Named turns come first, each shown by rows before and after it. Which turns, in which order, take the first row of each pair that follows to the second? Write the first one first, as in the answered first pair.
J_595 (before |-> after):
[-65  33  27 -41   1 -27  -7  22  12] |-> [-12  -5 -31 -30 -41 -22  57  41  -4]
[ 25  -6  -5  33 -35  22  52  33 -30] |-> [ 19  11 -15  51   6  69 -10  -9  -4]
[ -3  45  32  -5  -9 -10 -18 -36  16] |-> [ 12  28  25 -11 -38 -32  25 -11  -3]
[  7  -2  -8  22 -59  16 -12 -78  -6] |-> [-21  14  28   8 -48   0 -29 -76  -2]
J_985 (before |-> after):
[-23  -3  70   2 -22 -32   7  17 -23] |-> [-21 -17  51  -7   6 -43  12  42 -12]
[-20  59   9 -50  -1   5 -37  17  29] |-> [-18 -12 -40 -67 -10 -42 -13  -6  17]
[ 31 -47 -13  15  32   2   1  11 -38] |-> [ 27 -13  18  35  -6  29  -8 -21 -52]
[-17  39   8 -43  -1 -34 -11  21  38] |-> [-16   8  -5 -46 -30 -54   1 -14  25]
J_640 (before |-> after):
[-14 -44 -21  15  -1 -11  -8  10   9] |-> [-30 -17   0   4 -36 -15 -18 -17   9]
[-33 -25  32   3 -23 -39   2 -35 -28] |-> [-21 -12  14 -30 -13 -54  26  37 -11]
[-11  -2 -70 -20 -19 -18 -15   9  21] |-> [ -9 -27 -68   7  -4  -8 -29 -25   9]
J_988 (before |-> after):
[-28 -38 -13  31   3 -14 -25 -50   3] |-> [-26 -39 -23  -2 -32 -41   3 -33   3]
[ -4 -15 -10  13 -10   5   5 -37   0] |-> [ -2  -7 -15  -5 -26  -8  20 -20   3]
[-12  -3  -2   9  19   8  20  55  14] |-> [-14 -11   3  26  37  25   3  31  12]
Now pairs of rows:
Between the rows of a pair lie two turns.
[-26 -28  27  75 -16  36  25 -52 -30] |-> [-42  50  38 -18 -40  -9  47  59   9] => J_595 then J_640
[-15 -15 -42 -53 -17 -28 -15 -31  32] |-> [  5 -52 -56 -11  42  -9 -15 -19  26] => J_988 then J_640
[-18  15  18 -28 -55 -12 -15   5  20] |-> [-14 -10  -4 -34 -53 -26  -7   4  19] => J_985 then J_985
[ 15   6  41  64 -13  12  60  24 -71] |-> [-10  35  53  74  37  48 -15 -18 -39] => J_595 then J_595
[-39  17 -17 -35   6 -17 -12   6  10] |-> [-19  25 -19 -25   8  -4   3  41   6] => J_595 then J_988
[  9   8  31  34  -1  28 -24  -6 -34] |-> [ 23  -5  12  32  25  19  -8  33 -31] => J_640 then J_640
[-15  30  46 -37 -16 -24  -9   2  -3] |-> [ 41   3 -38   2 -16  36  -5 -22   6] => J_595 then J_595
[ 35  15 -25 -10 -48 -14  53  63 -17] |-> [ 33  30 -15  -9 -42  -3  48  70 -13] => J_985 then J_985
[ 23   1 -17   5  26 -20  28  56   4] |-> [  2 -27  -2  21 -31 -27  19 -47 -24] => J_640 then J_988
[  2  -4 -15   7 -32   6   1 -36 -10] |-> [  3  39  -5 -10  -5  11   2  31  10] => J_988 then J_985
[-35   4  47 -13  -9 -45  -8 -11  -1] |-> [-14 -16  26   0  45 -36  -1  39   6] => J_640 then J_988
[  2 -69 -14  49  -7  -4 -20 -38 -17] |-> [  4 -53 -46  26 -12   5 -36 -45   8] => J_988 then J_595
[ 30   7 -23  43 -47  43  18  -8 -27] |-> [ 34  18 -43   7 -11  23  28  66  -2] => J_640 then J_985
[-24 -35  46  31 -29 -26  33  12 -53] |-> [ 22 -27   3  57  -3  21  39  53 -36] => J_985 then J_595
[ 10  33   9  14  -1  34 -18  49   7] |-> [-12  17  46  25  13  15 -24  32 -11] => J_640 then J_595
[ 22 -27   6   0 -18 -19  10 -16  -4] |-> [ 26  10  32   9 -12   4   8  16   0] => J_985 then J_595
[-35  -3  50   1  67  -4 -16  22  25] |-> [-11 -19  47  14  49 -12  34  56   4] => J_595 then J_988
[ 36  27 -43  11  -9  35 -26 -33  21] |-> [ -3  34  28 -29 -39 -46  20  18  -9] => J_595 then J_595
[ -3  68 -11 -39 -44  31 -33 -24  51] |-> [-14  84  32 -34 -24  28 -29   8  42] => J_595 then J_988
[-23  30  25 -18  25   3 -19  26  14] |-> [-18  -8  -8 -41   0 -38  10  17   6] => J_985 then J_988
[  4 -29  -5  -5   2 -43  -7 -18 -14] |-> [  2  33  32  -3 -28 -24 -12  -8 -12] => J_988 then J_985
[ 30  30  13  31 -47  40  24   6  -9] |-> [ 34   8   6  52 -27  45  21  -1 -17] => J_640 then J_640
[-34  10 -13  -7 -11 -19  14  -1  19] |-> [-37  -4 -10   9  -8 -12   3 -29  11] => J_640 then J_640
[26 23 15 44 18 49  3 44  0] |-> [  2  60  32  11 -42  36  -7   3   4] => J_988 then J_640
[  8  27  -5   1  -6  23 -13   1  21] |-> [ -5  26  20   6   2  17 -19  -3  14] => J_595 then J_988
[  2 -15  25  35   8  -7  14  -9 -30] |-> [  3 -12  18  12 -13 -25  32  10 -30] => J_988 then J_988
[-21   1 -11 -14  -2 -25 -49 -50  48] |-> [ 15 -31 -38 -15 -49 -51  19 -14  23] => J_595 then J_595
[  8 -30 -65 -31 -19 -26   0 -17  20] |-> [ 12 -50 -53  12  13  -1 -17 -46   6] => J_988 then J_640
[ 35 -15   1  68  55  47   7   0   8] |-> [ -1  -7  70  27  28 -27  44  40 -19] => J_595 then J_595
[  7 -37 -36  23  13  18  20   4  -5] |-> [-47 -11  31  -6  25 -21  -1  12  -7] => J_595 then J_595
[ -3 -33 -19 -15   2 -19  15  -8   0] |-> [ -5 -20 -13 -27 -10 -24  14   1   6] => J_640 then J_640
[  0 -20 -14  -9  17   2  19  -1 -18] |-> [ -5 -23 -21 -14  18   4   9 -13 -13] => J_595 then J_988
[-22   5  -3   8  36  13 -47 -32  13] |-> [-20 -29 -33 -16   9 -28 -22 -40   9] => J_985 then J_988
[-43 -30  24 -61 -31 -52  12  -5 -14] |-> [  8 -86 -53 -15  27  -3  11  -4  -7] => J_640 then J_595
[ 15 -38 -19  41   7  33 -10 -54 -10] |-> [ 17 -55 -40  28  38  19  -8 -23  -1] => J_985 then J_985
[  5  16 -27  23  -5  29 -35 -31  22] |-> [  5   7 -42  -5 -44  -2  -7 -29  18] => J_988 then J_988
[  1 -72  12  28  -1 -66  26  10 -50] |-> [ -6   4  77  62 -28  -8  -2 -14 -57] => J_985 then J_988
[ 8  1 -1 -6 22 13  1 10  6] |-> [  1 -17  -1 -10  -4  -8  11 -14  -7] => J_595 then J_985
[ 23 -15  -4  28  32  31  12  13  13] |-> [  3  20  13 -10 -49  11  18 -20  11] => J_985 then J_640
[-13  77  63  -7 -37  35 -25  18   5] |-> [ 49  41 -13  21 -63  64  20  19  -4] => J_595 then J_595
[  38  -38 -109  -26  -24   -2   26   29   27] |-> [-10 -17 -83 -26  22  21 -64 -39  54] => J_595 then J_988
[ -2  39  10 -10  39  37  11  62   9] |-> [ -9 -41  -2  36  18  32   1 -60 -28] => J_640 then J_988
[-43  43  17 -17 -15  25  32  55   2] |-> [-57  29  39  17 -24  42   2 -23 -18] => J_640 then J_640
[-10 -13 -24   5  60  13 -47 -30  18] |-> [-12 -29 -38 -18 -16 -22 -10 -66   2] => J_985 then J_988
[ 22   5 -40  41  19  55   0 -14  11] |-> [ 23 -27 -62  21  -1  23  20 -24   8] => J_985 then J_988
[ 32  -6   2  34  26  27  27  43 -16] |-> [ -3  15  46  21  43  13  -1  40 -11] => J_595 then J_595
[ 21  11 -15  22 -30  30  -1 -21   0] |-> [ -4  -8 -20 -12  41  -9 -18  18  21] => J_595 then J_985
[  9  10 -15 -22 -24   3   8  19   5] |-> [14  1 -3 20 -8 31 -6 -8 -7] => J_640 then J_985
[ -2  60  57  -1 -31  14  -4  13 -37] |-> [ 23  40  25   0  22  14  12  75 -27] => J_988 then J_640
[-12  -2  -2   9  33 -17  18  20 -35] |-> [-13  20   7  -5 -10 -21  30  11 -38] => J_985 then J_640
[ 28 -37 -37   2  29 -24   7  13 -14] |-> [ -5  -3   9  -4 -33 -29 -11 -52 -24] => J_640 then J_595
[ -9 -19  16  18  -4 -26  65   4 -16] |-> [ 10 -22 -18  42  -5  15  44 -37  -6] => J_640 then J_595
[ -2  48  28 -23  -1  -3  11  77  21] |-> [ 32 -32  -8  70   6  47   1 -27 -16] => J_595 then J_640
